rotation ticks, each row followed by its count of ticks:
The counts run from 0 to 236.
[ 0.444, -0.425,  0.124,  0.625, -0.965, -2.925,  0.279, -0.247, -1.149,
  2.231,  0.445,  1.706,  0.956, -0.843, -1.742,  0.534,  1.998,  0.218,
  1.524,  2.806, -2.017, -0.119, -0.142,  0.982,  1.270, -2.693, -0.087,
  0.184,  1.850,  0.489, -0.764, -1.861,  0.802,  1.692, -2.005, -1.420,
 -0.619,  0.145, -0.477,  1.071,  4.414,  3.167] => 234
[-0.247,  0.704,  1.205,  1.545, -0.293, -1.703,  0.058, -1.476, -0.074,
 -0.718,  1.218,  1.819, -1.852,  1.049, -0.157,  2.533,  4.559,  2.222,
  3.070,  3.325,  0.076,  0.330,  0.235, -0.108,  0.759, -1.821, -0.418,
 -0.417,  2.518, -0.472, -1.682,  0.226,  0.368, -0.098,  1.893,  1.216,
  0.346,  0.043,  0.221, -1.318,  0.588,  3.151] => 164
[-1.063, -0.540, -0.625,  1.538, -2.164, -1.555,  1.085, -3.593,  0.599,
  0.678, -0.223, -0.038, -0.446,  0.765,  0.670,  1.618,  2.323,  1.511,
  1.662,  3.825,  1.583, -0.726,  0.335,  1.796, -1.883, -1.983, -1.037,
 -0.754,  1.181,  0.817, -2.540,  2.321,  0.469, -1.936,  0.953,  2.227,
  1.701,  0.545, -0.925, -0.234,  0.804,  1.676] => 166
[-0.385,  0.346, -0.349,  2.242, -2.311, -2.613,  1.665,  1.020, -3.157,
  2.814,  0.584,  1.325,  0.781, -0.002, -0.228, -0.251,  2.554,  0.071,
  1.430,  1.842,  0.438, -1.488,  1.410,  0.660, -0.080, -1.905, -1.987,
  0.166,  2.781,  0.763,  0.057, -1.132,  1.641,  1.226, -0.760, -1.918,
  2.408, -0.723, -0.075, -1.089,  2.171,  2.648] => 120
[-0.511,  0.925, -1.422, -3.042, -0.923, -0.032,  1.169, -2.296, -0.417,
  1.536, -0.667,  0.803,  1.436, -1.607, -0.236, -0.938, -0.308, -0.778,
  2.226,  2.839,  0.058, -0.702,  1.010, -0.058, -0.891, -3.124,  0.684,
  0.527,  3.719, -1.149, -0.636,  1.353,  1.262, -0.156, -2.572,  0.867,
 -0.432,  0.344, -2.241, -1.029,  3.097,  1.053] => 73
[ 0.573, -1.089,  0.389,  1.056, -1.756, -3.801,  0.262, -0.516, -0.242,
  1.367,  0.590,  1.446,  0.711,  2.201, -1.221,  0.283,  3.248,  1.756,
  1.928,  1.835,  0.530, -0.229, -0.961,  0.452, -0.176, -0.504, -1.064,
 -0.559,  3.014,  2.002, -3.309, -0.556, -1.367,  0.810,  1.592,  1.375,
 -0.222,  1.121,  1.272, -0.893,  0.808,  2.568] => 140
[-0.153,  1.431, -1.455, -1.378, -0.201, -1.081,  0.900, -2.589,  0.715,
 -0.509,  0.668,  1.783, -0.408,  0.266,  1.726, -1.705,  2.082,  1.957,
  0.648,  2.787,  0.668, -1.672,  1.123,  0.890, -0.496, -1.288, -0.428,
 -1.098,  3.418,  1.027, -3.102,  0.696,  2.128,  0.296,  0.099,  0.110,
 -1.876, -0.047, -1.357, -2.816,  2.516,  1.702] => 177
[-0.082,  0.603, -1.841, -1.274, -3.083, -2.119,  0.610, -2.062, -0.289,
  1.705,  0.730,  0.492,  2.220, -0.817, -0.040, -0.533,  1.078,  0.119,
  0.344,  3.716, -0.311, -2.223,  0.515,  1.119, -1.454, -3.356, -0.724,
  0.605,  1.383,  0.161, -0.560,  0.419,  1.895, -0.744, -2.457,  0.552,
 -1.018,  0.223, -1.937,  0.605,  3.582,  0.524] => 80
[ 0.578, -0.084, -0.262, -2.150, -2.051, -2.867, -0.081, -2.155,  0.914,
  2.303, -1.067,  1.587,  2.780, -0.335, -3.205,  1.240,  1.120,  0.288,
  3.375,  2.315, -0.859,  1.266, -0.195, -1.035, -1.711, -2.715, -0.202,
  0.137,  1.822, -0.686,  0.412,  0.833, -0.527, -0.291, -0.203,  1.471,
 -0.444,  1.034, -1.007,  1.044,  2.325,  2.343] => 228
[ 1.360, -0.028, -0.165, -0.467,  1.150, -2.269,  1.927, -3.152, -0.139,
  1.613, -1.336,  2.029,  0.352, -0.413,  0.990, -0.513,  0.484,  2.355,
  0.876,  2.744, -1.387, -0.021,  0.865,  0.815, -2.083, -0.639, -1.518,
 -0.335,  3.093,  2.755, -1.933,  1.218,  0.609,  1.010,  1.538,  0.392,
  0.204, -0.030, -0.583, -1.376,  3.134,  1.480] => 3
[-1.124,  0.551, -1.167, -0.949, -2.683, -1.108,  1.289, -2.856,  0.285,
  0.042, -0.077,  0.062, -0.237, -0.302,  1.208,  0.233,  1.759,  1.468,
  2.860,  4.012,  3.345, -0.469,  0.881,  0.737, -1.144, -1.159, -1.341,
 -0.706,  2.255, -0.664, -1.525,  2.632, -0.285, -1.651,  1.134,  1.695,
  0.840,  1.389, -1.126, -2.212,  0.452,  1.331] => 167
[-0.607, -1.259, -0.014,  1.271, -1.004, -1.030,  2.774,  0.316, -2.249,
  2.107, -1.803,  1.398, -0.470,  0.494,  0.428,  0.964,  0.934,  0.625,
  3.042,  1.937, -0.213,  0.874,  0.656,  1.788,  0.946, -0.314,  0.376,
 -1.047,  4.323,  1.125, -2.708, -0.698, -0.545,  1.302,  0.108,  0.769,
  2.220,  0.773, -0.231, -1.368,  2.483,  2.458] => 138
[ 1.426, -0.263,  1.004, -0.482, -1.477, -3.025,  2.704, -1.509, -3.789,
  1.627, -0.300,  1.592,  2.021,  0.183, -1.295,  0.463,  0.619, -0.865,
  1.602,  1.870,  0.978,  0.507,  1.757,  0.364, -2.047, -2.147, -1.728,
  0.966,  3.489,  1.105,  0.297,  1.195,  0.035, -1.328,  2.237,  1.383,
  2.209,  0.889, -0.014, -1.356,  0.481,  0.762] => 126
[-0.659, -0.580, -1.402, -0.386, -3.621, -2.093,  2.582, -1.001, -1.400,
  3.125, -2.505,  1.109,  1.747, -0.032,  0.423,  0.239,  0.623, -0.075,
  1.450,  1.241, -0.281, -1.722, -0.239,  0.683, -1.380, -0.932, -0.898,
 -0.771,  2.475,  0.647, -0.621, -0.219,  1.124,  1.531, -3.107,  0.288,
  1.150,  0.930, -1.253,  0.353,  3.654,  1.860] => 105
[-0.187, -1.057,  0.439,  0.335, -2.031, -2.700,  1.653,  0.507, -0.874,
  1.425, -0.504,  1.580, -0.243,  1.121, -0.684,  1.067,  1.840,  1.647,
  3.912,  1.868,  0.090,  0.833, -0.163,  0.301,  0.893,  0.074, -0.636,
 -0.841,  3.642,  0.744, -2.284, -0.582, -1.675,  1.266,  1.299,  1.190,
  0.416,  1.197,  0.725, -1.245,  1.828,  3.255] => 139
[ 0.817,  0.857,  0.973, -0.021, -1.310, -2.214,  2.130, -1.304, -3.296,
  2.060, -1.183,  1.602,  2.117, -0.010, -2.023,  1.167,  1.039, -0.763,
  2.381,  1.100,  0.252,  0.167,  1.363, -0.519, -1.900, -2.201, -1.432,
  1.098,  3.752,  0.019,  1.724,  1.313,  0.855, -0.614,  1.286,  1.136,
  2.930,  0.098, -0.110, -1.038,  0.209,  1.346] => 118
[ 0.294,  1.124, -0.345,  1.777, -4.136, -2.250,  1.624,  0.859, -2.761,
  2.509,  0.507,  0.864,  1.309, -0.069,  0.094,  0.215,  2.169,  0.320,
  0.877,  1.757, -0.379, -1.836,  0.990,  1.337, -0.962, -1.769, -1.298,
  0.030,  2.809,  1.220, -0.395, -1.774,  2.203,  1.551, -1.048, -1.206,
  1.220, -0.363, -0.413,  0.594,  2.345,  1.683] => 112
[-0.879,  1.071,  0.002, -1.390, -0.706,  0.072,  1.774, -1.938, -1.256,
 -0.509,  1.242,  0.485,  0.073, -1.225,  0.191, -0.167, -0.064, -0.638,
  2.698,  3.914,  0.843,  1.564,  3.284,  1.989,  0.841, -2.538,  1.790,
  0.031,  3.607, -2.088, -0.303,  0.151,  1.732, -0.965,  0.488, -0.360,
 -0.281, -0.296, -1.127, -2.438,  2.674,  1.894] => 49
[-0.841, -1.097,  0.071, -0.741, -2.739, -1.398,  0.190, -2.753,  0.015,
 -0.112, -0.611,  0.491, -0.002,  0.626, -2.529,  2.025,  1.840, -0.526,
  2.761,  3.063,  0.266,  0.759, -0.451,  1.307,  0.310, -2.787,  2.130,
  0.121,  1.991, -1.671, -1.725,  0.595, -0.232, -1.628, -1.108,  2.489,
 -0.961,  1.609, -0.860,  1.040,  1.649,  2.782] => 61
[-0.255,  1.133,  0.963,  1.745, -1.374, -1.328, -0.887, -2.583, -0.699,
 -1.530,  1.480,  1.610, -0.925, -0.136, -2.426,  1.008,  3.798,  0.566,
  0.616,  2.424, -0.016, -1.211,  1.194,  0.834, -0.863, -2.757,  1.224,
  1.905,  3.111, -0.865, -1.303,  0.900,  3.434, -0.591,  0.911,  0.077,
 -1.348, -0.368,  0.447, -0.168,  1.113,  2.169] => 189
[ 0.218,  0.252,  0.406, -3.090, -0.844, -2.568,  0.246, -3.197,  0.595,
 -0.006, -1.298,  3.183,  1.331,  0.760, -3.095,  0.239,  1.134, -1.102,
  1.818,  1.253,  0.070,  0.579,  0.987, -1.362, -1.180, -2.858,  0.090,
  0.078,  2.445, -1.448, -0.079,  1.280, -0.085, -1.145,  0.100,  0.859,
 -1.795,  1.038, -1.252, -0.897,  1.060,  2.900] => 212
[-0.740, -0.625, -0.357,  1.296, -1.360, -1.671,  0.386, -2.435,  1.776,
  0.911,  0.408,  1.140, -0.255,  1.554,  0.233, -0.552,  2.049,  2.620,
  1.915,  3.120, -0.887, -0.046,  0.952,  1.906, -0.307, -0.578,  1.676,
 -0.745,  2.101,  1.010, -2.448, -0.773,  1.685,  0.933,  0.579, -0.031,
 -1.656, -0.531, -0.089, -0.867,  3.301,  3.462] => 35
[ 1.081,  0.899, -1.140, -0.175, -0.879, -2.742,  1.561, -1.308,  0.229,
  1.071,  0.130,  1.859,  0.208, -0.746,  1.333, -1.551,  1.638,  3.502,
  1.302,  2.827,  0.148, -1.196,  0.832,  0.514, -1.175,  0.463, -2.753,
 -0.328,  2.927,  2.805, -1.828,  0.229,  0.609,  1.376,  1.565, -0.414,
 -0.499,  0.461, -0.526, -1.717,  3.717,  1.726] => 2
[ 0.709, -1.471,  0.222,  0.056, -1.170, -2.977,  0.814, -1.566, -0.522,
  2.167, -1.271,  0.809,  1.222,  0.064, -2.130,  1.614,  1.072,  0.334,
  1.711,  3.490, -2.159,  0.732, -0.876,  1.106, -0.262, -2.408,  0.115,
  0.115,  1.519,  1.200, -1.102, -1.118, -0.227,  0.444, -1.505,  0.542,
  0.048,  0.719, -0.775,  2.147,  4.378,  2.596] => 235
[ 0.549,  1.803,  1.519, -0.269, -3.301, -1.211,  1.428, -0.413, -3.406,
  0.690, -1.548,  2.024,  1.342,  0.059, -1.870,  2.452,  2.592, -1.555,
  2.099,  0.598, -0.226, -0.313,  0.972, -0.409, -1.471, -2.659, -0.693,
  0.070,  3.299, -1.031,  0.769,  0.575,  1.370, -0.011, -0.760,  0.875,
  1.953,  0.572, -0.759,  0.368,  0.216,  1.923] => 102
[-0.213, -0.029, -0.009,  1.736, -1.362, -2.040,  3.334,  0.058, -2.875,
  2.513, -0.250,  1.467, -0.020,  0.936,  0.974,  0.624,  0.846,  0.345,
  1.126,  2.316, -0.584, -0.203,  1.670,  2.256,  0.431, -1.401, -1.030,
 -1.382,  2.933,  1.863, -1.195, -1.634,  0.798,  1.200,  0.143, -0.723,
  2.478, -0.127, -0.812, -0.569,  3.253,  2.258] => 129
[-0.233,  0.020, -1.169,  0.511, -0.712, -2.886,  1.179, -1.627,  0.847,
  1.303,  0.164,  1.696, -0.535, -0.018,  1.625, -1.141,  2.568,  3.162,
  1.385,  3.286,  0.848, -0.998,  0.242,  0.188, -0.840,  0.330, -2.625,
 -0.998,  1.681,  1.150, -1.993,  0.315,  0.693,  1.225,  0.518, -1.458,
  0.003,  0.208,  0.214, -2.576,  2.902,  3.385] => 10
[-0.295, -0.281, -0.022, -1.179, -2.168, -2.999, -0.978, -3.121,  0.743,
 -0.319,  2.339,  0.477,  1.264,  0.527, -2.347, -0.985,  2.054,  0.593,
  1.980,  3.708,  2.149,  0.010,  0.671,  0.078, -1.028, -2.666,  0.194,
  1.005,  1.716, -0.762, -0.861,  1.178,  0.533, -2.017,  1.804,  0.494,
 -2.026,  0.508,  0.423, -1.689,  0.508,  2.175] => 46
[-1.324,  0.502, -0.430,  2.237, -3.300, -0.286,  0.451, -3.843,  0.395,
  0.119, -0.676,  0.242, -0.896,  0.250, -0.284,  1.421,  2.843,  0.786,
  1.332,  2.644,  0.561, -1.524,  0.468,  1.974, -1.457, -2.278,  1.448,
  0.151,  2.158, -0.494, -2.440,  1.392,  2.479, -1.138, -0.249,  1.270,
  1.024,  0.546, -0.584,  0.181,  1.163,  2.328] => 182
[-1.261,  0.998, -0.038, -1.925, -0.096, -0.336,  0.101, -0.696, -1.106,
 -0.382,  1.004,  1.908, -0.663, -1.035, -0.985, -0.127,  1.827, -0.437,
  2.560,  2.810,  0.413,  0.488,  1.516,  0.360,  2.121, -2.610,  1.390,
 -0.105,  3.727, -2.554, -1.119, -0.120,  1.092,  0.070, -1.425, -1.117,
 -1.290, -0.197, -1.353, -2.160,  2.425,  2.978] => 58
[-0.663,  0.358, -1.017, -0.833,  0.468, -2.051,  1.460, -4.374,  1.895,
  0.861, -0.737,  2.088,  0.147,  0.099,  0.658, -1.011,  0.489,  1.464,
  0.564,  2.832, -1.258, -1.030,  1.323,  0.417, -1.381, -2.056,  1.105,
  0.413,  2.016,  0.470, -1.535,  1.100,  2.510,  0.415, -0.337,  0.359,
 -2.238, -0.567, -1.880, -1.371,  3.669,  2.369] => 194
[ 0.699,  0.449,  1.150, -0.867, -3.990, -1.765,  1.605, -0.213, -3.951,
 -0.646, -0.533,  1.360,  1.098, -0.397, -2.363,  2.921,  2.518, -1.080,
  1.646,  2.017,  0.076, -0.115,  0.393,  0.155, -0.801, -2.619, -1.386,
  1.169,  2.427, -1.417,  1.006,  0.051,  0.836, -0.887, -1.447,  1.388,
  0.374,  0.949, -0.271,  1.432,  0.821,  2.166] => 94
[ 0.113, -0.201, -0.583,  1.902, -0.950, -3.019, -0.271, -2.268,  0.964,
  2.371,  0.590,  0.786,  0.880,  2.012, -0.299,  0.550,  2.727,  2.133,
  1.947,  2.722,  0.291, -1.054, -0.646,  0.766, -1.800, -1.918, -0.643,
 -0.834,  2.069,  2.398, -3.354,  0.706, -0.160,  0.045,  1.819,  2.029,
  1.267,  0.210, -0.145, -0.333,  0.634,  1.485] => 149
[ 0.249,  1.093,  0.204, -0.525, -1.665, -2.022,  1.538,  0.022, -2.592,
  1.337,  0.323,  1.669,  1.520,  0.335, -0.413, -0.744,  1.686, -0.705,
  2.706,  1.401,  2.596, -0.192,  1.583, -0.117, -0.938, -1.844, -2.243,
 -0.713,  4.328,  0.084, -0.490,  1.070, -0.331, -0.876,  1.925,  0.131,
  2.562,  0.975, -0.187, -3.181, -0.187,  1.294] => 135
[-0.771,  0.630, -1.057, -0.666, -4.260, -0.747,  1.626, -2.911,  0.331,
 -1.135, -0.185,  0.212, -0.378, -0.082,  1.213,  1.006,  1.724,  1.571,
  2.240,  3.304,  2.106, -0.495,  1.710,  1.758, -1.459, -0.477, -0.597,
 -0.474,  2.308, -0.540, -1.838,  1.702,  0.676, -1.769,  0.604,  2.277,
  0.024,  1.421, -1.015, -1.293,  1.117,  1.459] => 175
[-0.089,  1.272, -1.058, -3.399, -1.236,  0.314,  1.381, -1.970, -1.148,
  0.200, -0.062,  0.531,  1.438, -1.491,  0.010, -0.723, -0.059, -1.139,
  1.908,  2.876,  0.320,  0.307,  2.021,  1.181, -0.125, -3.093,  1.417,
 -0.127,  4.186, -1.648, -1.022,  0.526,  1.383, -0.805, -1.657,  0.928,
 -1.175,  0.045, -2.314, -1.611,  2.421,  0.552] => 65
[-0.044,  0.265, -0.348, -4.373, -0.703, -2.408,  2.034, -0.781, -1.231,
  1.096, -1.413,  1.972,  1.263, -1.493, -0.358,  0.013,  0.714, -0.572,
  1.834,  2.796, -0.202, -0.200,  0.135, -1.640, -0.087, -1.458, -1.795,
  1.065,  2.585, -1.163,  0.613,  0.954,  0.172,  0.648, -2.637,  0.416,
 -1.216,  0.892, -1.577, -1.225,  3.340,  1.768] => 90
[-0.424,  1.175,  0.904,  1.062, -0.534, -2.124, -0.616, -2.796, -0.730,
 -0.999,  1.206,  2.423, -0.626, -0.092, -2.428,  0.674,  3.653,  0.095,
  0.734,  1.964,  0.052, -1.217,  1.101, -0.319, -0.706, -3.816,  0.785,
  1.491,  1.952, -1.625, -0.084,  1.317,  3.175, -0.996,  0.746, -1.018,
 -1.014, -0.904, -0.266, -0.953,  0.460,  3.338] => 197
[ 0.944,  0.332,  0.236, -1.688, -1.560, -4.048,  1.493,  0.195, -0.030,
  2.525, -0.685,  2.683,  2.499,  1.742, -0.596,  0.317,  1.500,  1.741,
  2.555,  1.472, -1.597, -0.198, -0.350, -1.586, -1.281, -0.195, -1.997,
  0.703,  2.317,  1.189,  0.673, -0.606, -0.153,  2.467,  0.383,  1.008,
 -1.037,  0.666, -0.245, -1.000,  2.301,  2.334] => 115
